500 stands for zero in the data rows.
Here is a table of points, one per row:
(387, 677, 454, 497, 361, 434, 587, 452, 373, 426, 515, 639, 516, 599, 410, 456, 584, 325, 507, 485, 487, 786, 605, 556, 465, 430, 469, 494, 523, 624, 559, 576)
(596, 521, 277, 479, 625, 422, 474, 401, 603, 544, 488, 555, 570, 413, 511, 344, 465, 385, 701, 651, 503, 610, 360, 485, 522, 454, 537, 576, 662, 523, 597, 410)
(518, 464, 393, 639, 532, 557, 434, 580, 446, 441, 651, 495, 474, 531, 460, 486, 359, 338, 540, 387, 653, 475, 507, 388, 563, 630, 523, 437, 495, 498, 416, 522)
(611, 455, 556, 458, 359, 419, 501, 601, 412, 522, 529, 530, 571, 468, 573, 265, 726, 403, 417, 470, 632, 591, 379, 591, 494, 632, 468, 592, 471, 465, 396, 557)
(482, 406, 415, 442, 506, 423, 627, 559, 500, 533, 510, 486, 625, 364, 571, 349, 350, 588, 538, 476, 481, 542, 502, 426, 580, 544, 439, 367, 322, 437, 433, 674)
(541, 665, 533, 408, 533, 365, 305, 656, 668, 486, 563, 408, 433, 536, 349, 527, 460, 511, 574, 519, 660, 463, 430, 530, 653, 523, 415, 522, 565, 510, 434, 408)
(426, 445, 543, 530, 353, 634, 479, 410, 572, 503, 400, 510, 596, 325, 383, 474, 488, 384, 389, 473, 595, 398, 479, 483, 433, 624, 302, 462, 608, 641, 343, 470)
(527, 611, 647, 457, 627, 655, 517, 381, 480, 488, 558, 555, 604, 446, 584, 473, 365, 600, 407, 492, 510, 602, 516, 655, 633, 611, 330, 671, 432, 471, 510, 559)
(439, 392, 498, 482, 512, 592, 356, 422, 577, 358, 389, 409, 657, 387, 543, 573, 549, 426, 562, 518, 589, 532, 546, 477, 672, 384, 617, 517, 350, 400, 474, 551)
(496, 599, 561, 389, 568, 692, 488, 506, 446, 421, 430, 349, 572, 473, 500, 467, 562, 498, 520, 351, 565, 396, 427, 444, 512, 270, 397, 508, 642, 450, 431, 518)
(616, 380, 262, 373, 529, 468, 589, 422, 425, 501, 611, 403, 429, 633, 461, 433, 601, 461, 453, 368, 366, 418, 382, 467, 735, 651, 426, 652, 517, 565, 533, 604)
(397, 557, 519, 468, 551, 474, 583, 526, 559, 569, 548, 526, 296, 544, 603, 606, 685, 385, 385, 680, 559, 591, 516, 384, 564, 533, 553, 549, 593, 501, 463, 624)
(459, 549, 662, 489, 400, 346, 468, 482, 507, 544, 358, 544, 463, 586, 447, 466, 446, 623, 673, 388, 627, 512, 541, 579, 653, 526, 549, 489, 607, 405, 427, 576)
(461, 414, 517, 348, 670, 540, 458, 640, 414, 374, 428, 631, 420, 598, 629, 449, 553, 447, 350, 582, 441, 564, 308, 607, 337, 467, 597, 417, 473, 399, 294, 456)
(535, 430, 533, 608, 493, 557, 608, 353, 537, 479, 588, 354, 470, 640, 474, 468, 465, 475, 456, 517, 586, 546, 506, 411, 487, 431, 484, 424, 614, 334, 280, 530)
(561, 478, 516, 442, 393, 608, 516, 414, 463, 574, 614, 499, 510, 584, 494, 621, 500, 424, 559, 686, 486, 467, 467, 596, 531, 452, 498, 493, 519, 533, 454, 588)
(466, 481, 572, 365, 516, 408, 470, 551, 324, 498, 476, 346, 399, 564, 560, 619, 562, 535, 433, 524, 534, 733, 522, 328, 550, 605, 454, 388, 581, 636, 619, 470)
(654, 332, 591, 711, 546, 563, 595, 389, 662, 444, 293, 466, 538, 605, 546, 585, 630, 532, 409, 341, 539, 576, 528, 557, 543, 355, 466, 410, 430, 709, 525, 568)
(407, 590, 330, 440, 458, 445, 525, 570, 415, 457, 316, 577, 495, 591, 467, 496, 478, 504, 442, 574, 437, 359, 583, 467, 501, 506, 300, 603, 394, 701, 574, 331)
(581, 252, 565, 509, 423, 493, 596, 363, 567, 523, 560, 447, 435, 486, 469, 476, 457, 509, 496, 466, 457, 556, 559, 613, 495, 409, 606, 479, 642, 550, 433, 359)
(461, 562, 385, 619, 507, 532, 506, 452, 680, 530, 528, 441, 581, 393, 588, 569, 646, 610, 425, 482, 417, 533, 575, 533, 460, 534, 503, 488, 541, 359, 490, 440)
(395, 598, 391, 593, 399, 445, 531, 475, 516, 569, 536, 360, 450, 564, 583, 572, 425, 558, 282, 474, 309, 616, 473, 485, 493, 448, 568, 619, 338, 479, 489, 475)
(476, 515, 578, 547, 531, 434, 465, 594, 468, 574, 626, 328, 685, 507, 576, 546, 462, 446, 494, 566, 473, 370, 379, 522, 309, 500, 694, 586, 517, 723, 435, 656)
(506, 478, 389, 456, 308, 495, 567, 541, 568, 551, 392, 517, 607, 296, 398, 444, 671, 463, 413, 432, 563, 499, 490, 349, 588, 349, 504, 427, 522, 607, 539, 536)
(511, 563, 467, 599, 541, 526, 380, 405, 373, 346, 520, 481, 403, 663, 488, 513, 523, 573, 645, 535, 557, 521, 585, 377, 277, 511, 391, 616, 515, 449, 482, 570)
(495, 570, 498, 554, 442, 540, 434, 550, 411, 618, 377, 372, 619, 473, 454, 427, 526, 365, 568, 476, 326, 417, 523, 470, 524, 582, 552, 489, 544, 333, 455, 462)
(627, 701, 702, 484, 516, 594, 577, 519, 533, 596, 449, 623, 343, 325, 533, 612, 429, 407, 485, 520, 522, 458, 412, 486, 439, 523, 555, 556, 407, 571, 563, 567)
(502, 540, 487, 466, 390, 547, 484, 534, 711, 521, 542, 433, 583, 510, 400, 440, 386, 615, 357, 543, 579, 559, 664, 429, 464, 582, 453, 622, 513, 415, 563, 346)
(429, 524, 489, 472, 494, 616, 548, 554, 475, 670, 646, 694, 495, 442, 354, 546, 436, 611, 348, 319, 638, 561, 363, 610, 343, 456, 603, 435, 521, 459, 601, 470)
(576, 415, 521, 505, 485, 462, 420, 554, 300, 537, 471, 566, 490, 549, 333, 564, 509, 587, 480, 650, 434, 560, 548, 544, 444, 468, 516, 471, 426, 441, 453, 525)
(359, 527, 498, 487, 412, 508, 286, 615, 608, 376, 634, 402, 464, 537, 408, 571, 585, 582, 557, 511, 665, 464, 547, 694, 662, 447, 592, 434, 418, 511, 579, 477)
(424, 683, 433, 477, 421, 512, 577, 386, 501, 329, 520, 470, 493, 655, 511, 551, 362, 452, 547, 445, 466, 387, 527, 546, 603, 554, 708, 400, 523, 629, 487, 430)
(512, 440, 524, 530, 542, 545, 452, 523, 488, 553, 529, 512, 381, 334, 502, 549, 571, 567, 651, 352, 569, 418, 608, 547, 494, 617, 634, 718, 566, 596, 497, 592)
(424, 509, 609, 609, 501, 355, 535, 603, 369, 384, 680, 509, 635, 357, 580, 591, 601, 403, 546, 557, 468, 532, 388, 612, 525, 454, 371, 564, 480, 596, 367, 341)
(418, 589, 444, 605, 449, 705, 460, 554, 561, 533, 518, 617, 768, 615, 460, 478, 528, 616, 519, 597, 330, 408, 520, 405, 521, 599, 517, 578, 559, 542, 456, 660)
(562, 498, 594, 375, 421, 541, 463, 552, 550, 611, 521, 610, 314, 705, 536, 572, 486, 519, 570, 534, 423, 431, 478, 459, 508, 348, 426, 545, 435, 486, 530, 680)
(581, 488, 639, 563, 508, 461, 404, 504, 553, 591, 433, 348, 380, 522, 437, 294, 385, 575, 529, 515, 367, 593, 529, 519, 474, 416, 449, 549, 475, 590, 533, 391)
(596, 419, 414, 427, 506, 427, 589, 565, 444, 621, 500, 343, 658, 598, 564, 568, 322, 557, 380, 490, 664, 546, 399, 476, 447, 420, 528, 528, 500, 458, 507, 433)
(286, 314, 515, 374, 620, 429, 535, 422, 616, 476, 291, 536, 490, 509, 374, 509, 405, 496, 497, 575, 449, 595, 491, 564, 372, 675, 451, 535, 392, 616, 397, 524)
(557, 473, 484, 604, 509, 438, 449, 458, 378, 465, 434, 570, 485, 498, 449, 625, 449, 595, 409, 568, 472, 460, 428, 585, 492, 482, 404, 463, 726, 499, 572, 621)
(553, 603, 628, 554, 387, 396, 435, 357, 527, 409, 464, 568, 466, 615, 577, 410, 656, 614, 309, 637, 670, 199, 465, 411, 485, 522, 654, 497, 393, 460, 534, 414)
(656, 444, 448, 568, 480, 436, 542, 712, 466, 402, 570, 540, 427, 396, 531, 449, 554, 644, 464, 508, 507, 412, 602, 353, 496, 500, 596, 409, 458, 595, 425, 407)
(526, 473, 461, 337, 494, 615, 417, 501, 551, 449, 601, 436, 535, 472, 575, 348, 485, 462, 466, 460, 527, 408, 631, 601, 499, 540, 384, 386, 454, 462, 601, 339)
(496, 508, 525, 547, 601, 549, 749, 440, 519, 537, 551, 576, 449, 494, 322, 367, 578, 497, 474, 523, 485, 394, 536, 525, 532, 500, 567, 567, 486, 474, 554, 376)
(390, 559, 594, 527, 394, 493, 617, 532, 438, 615, 376, 453, 460, 546, 554, 559, 485, 499, 691, 483, 450, 369, 428, 517, 714, 611, 564, 333, 498, 347, 507, 457)
(648, 525, 548, 496, 501, 428, 557, 534, 575, 515, 459, 399, 449, 391, 575, 717, 476, 377, 565, 577, 418, 422, 453, 591, 290, 522, 418, 535, 422, 341, 705, 472)
(372, 486, 384, 571, 543, 638, 436, 528, 626, 502, 431, 535, 349, 463, 634, 342, 399, 596, 577, 566, 460, 561, 244, 431, 494, 432, 483, 581, 454, 552, 567, 511)
(464, 450, 483, 604, 618, 272, 377, 456, 506, 602, 529, 569, 549, 398, 468, 614, 520, 380, 535, 458, 631, 496, 501, 446, 630, 491, 460, 566, 442, 360, 509, 597)
(643, 414, 450, 634, 476, 541, 560, 634, 403, 434, 472, 624, 485, 522, 437, 610, 568, 531, 606, 669, 499, 560, 410, 605, 538, 518, 428, 448, 505, 308, 520, 419)
(487, 522, 433, 492, 514, 636, 496, 459, 403, 677, 524, 423, 476, 442, 622, 488, 589, 436, 488, 500, 516, 506, 744, 613, 374, 466, 508, 321, 485, 525, 487, 417)
(648, 373, 680, 399, 495, 682, 486, 619, 572, 457, 620, 556, 555, 603, 500, 488, 476, 401, 528, 695, 474, 622, 600, 412, 512, 532, 584, 548, 434, 513, 578, 521)
(559, 505, 547, 411, 587, 367, 464, 450, 584, 704, 621, 605, 535, 562, 433, 521, 624, 534, 461, 362, 370, 409, 460, 402, 446, 608, 350, 266, 447, 554, 481, 499)
(454, 499, 451, 576, 556, 657, 312, 563, 501, 524, 367, 647, 554, 549, 416, 485, 423, 402, 403, 373, 499, 586, 475, 403, 492, 526, 737, 474, 466, 469, 597, 367)
(368, 401, 600, 559, 573, 501, 528, 547, 447, 550, 409, 468, 582, 544, 278, 502, 401, 507, 544, 505, 455, 493, 558, 375, 582, 395, 505, 610, 516, 492, 381, 399)
(383, 452, 259, 395, 568, 506, 594, 526, 462, 580, 383, 462, 451, 584, 522, 497, 547, 590, 540, 553, 546, 508, 570, 718, 443, 459, 467, 620, 462, 431, 504, 535)
(557, 528, 474, 356, 375, 582, 458, 637, 605, 474, 472, 435, 464, 484, 504, 647, 436, 527, 704, 540, 531, 465, 500, 490, 323, 333, 429, 473, 408, 493, 472, 642)
(469, 540, 478, 496, 674, 532, 371, 387, 473, 442, 523, 424, 479, 501, 399, 471, 657, 427, 398, 352, 315, 411, 504, 464, 563, 336, 563, 490, 520, 401, 489, 493)
(559, 520, 544, 525, 432, 441, 291, 377, 413, 447, 482, 463, 470, 502, 472, 469, 442, 327, 613, 325, 509, 482, 550, 458, 439, 537, 539, 560, 315, 480, 418, 491)
(544, 436, 393, 469, 552, 647, 572, 401, 464, 511, 598, 548, 557, 551, 513, 627, 518, 512, 572, 402, 504, 532, 424, 477, 554, 618, 380, 446, 322, 575, 645, 462)
(363, 478, 505, 500, 664, 513, 652, 437, 598, 589, 549, 428, 543, 535, 459, 419, 607, 614, 633, 569, 569, 548, 554, 417, 381, 518, 510, 467, 587, 466, 591, 446)
(627, 641, 481, 458, 676, 371, 571, 381, 627, 570, 594, 671, 650, 588, 586, 526, 544, 631, 605, 512, 500, 555, 530, 539, 454, 491, 458, 471, 456, 510, 319, 418)
There is one direction along which these points spread out most. For each point below, how far along it does it lie, from 0 to 99? 50 is the average, and the first point above lies past it. One standard deviation of the points above along it is 16.
(371, 481, 582, 641, 529, 428, 539, 597, 669, 256, 491, 369, 396, 542, 355, 477, 562, 417, 542, 486, 447, 518, 395, 631, 415, 636, 484, 367, 564, 469, 576, 483) 45
(507, 480, 460, 335, 450, 475, 565, 417, 405, 451, 479, 508, 442, 327, 557, 645, 550, 630, 603, 289, 465, 484, 472, 386, 498, 561, 651, 590, 510, 510, 390, 408) 41
(446, 404, 432, 618, 442, 497, 498, 524, 436, 499, 569, 592, 318, 392, 637, 508, 479, 478, 446, 487, 592, 427, 626, 370, 491, 563, 393, 512, 520, 445, 450, 439) 47
(514, 526, 426, 582, 479, 482, 553, 397, 457, 612, 537, 454, 341, 375, 467, 299, 436, 579, 489, 593, 385, 562, 444, 647, 529, 485, 550, 405, 352, 537, 364, 578) 58
(467, 490, 522, 281, 520, 498, 433, 381, 460, 319, 570, 549, 488, 362, 488, 578, 411, 566, 478, 674, 353, 525, 470, 444, 582, 410, 451, 488, 681, 513, 522, 572) 61
(365, 340, 601, 526, 181, 366, 508, 471, 508, 386, 651, 597, 586, 460, 609, 414, 534, 521, 557, 388, 445, 524, 396, 385, 348, 464, 455, 608, 569, 426, 636, 477) 48
(636, 598, 557, 629, 525, 525, 561, 642, 403, 322, 444, 471, 544, 473, 506, 475, 527, 660, 480, 432, 389, 662, 545, 533, 518, 608, 511, 533, 611, 478, 624, 643) 57
(471, 321, 518, 504, 568, 369, 396, 610, 565, 510, 542, 697, 514, 521, 648, 459, 397, 472, 456, 407, 483, 269, 658, 586, 517, 585, 613, 537, 665, 619, 553, 550) 43
(371, 582, 699, 488, 616, 480, 570, 521, 387, 573, 436, 419, 477, 543, 649, 424, 451, 403, 502, 424, 551, 433, 509, 544, 566, 326, 411, 468, 511, 423, 605, 423) 46
(554, 546, 447, 655, 505, 556, 395, 411, 480, 646, 386, 482, 545, 517, 635, 542, 452, 533, 489, 572, 565, 547, 455, 493, 522, 480, 501, 456, 550, 621, 441, 282) 46
(482, 585, 531, 507, 628, 430, 691, 583, 429, 353, 525, 511, 571, 419, 413, 501, 370, 472, 499, 534, 597, 382, 541, 433, 459, 425, 575, 432, 386, 527, 606, 707) 53
(587, 510, 488, 419, 441, 495, 394, 359, 351, 457, 398, 398, 508, 383, 428, 480, 507, 515, 423, 674, 571, 522, 435, 520, 434, 611, 494, 418, 555, 427, 713, 588) 56
(629, 706, 439, 383, 460, 404, 627, 561, 612, 428, 414, 579, 397, 553, 521, 587, 418, 306, 357, 459, 382, 549, 588, 526, 468, 511, 574, 529, 629, 459, 378, 566) 61
(478, 470, 428, 582, 538, 486, 447, 512, 527, 558, 489, 582, 493, 467, 647, 379, 425, 491, 486, 427, 444, 511, 638, 500, 557, 378, 406, 415, 509, 530, 570, 554) 45
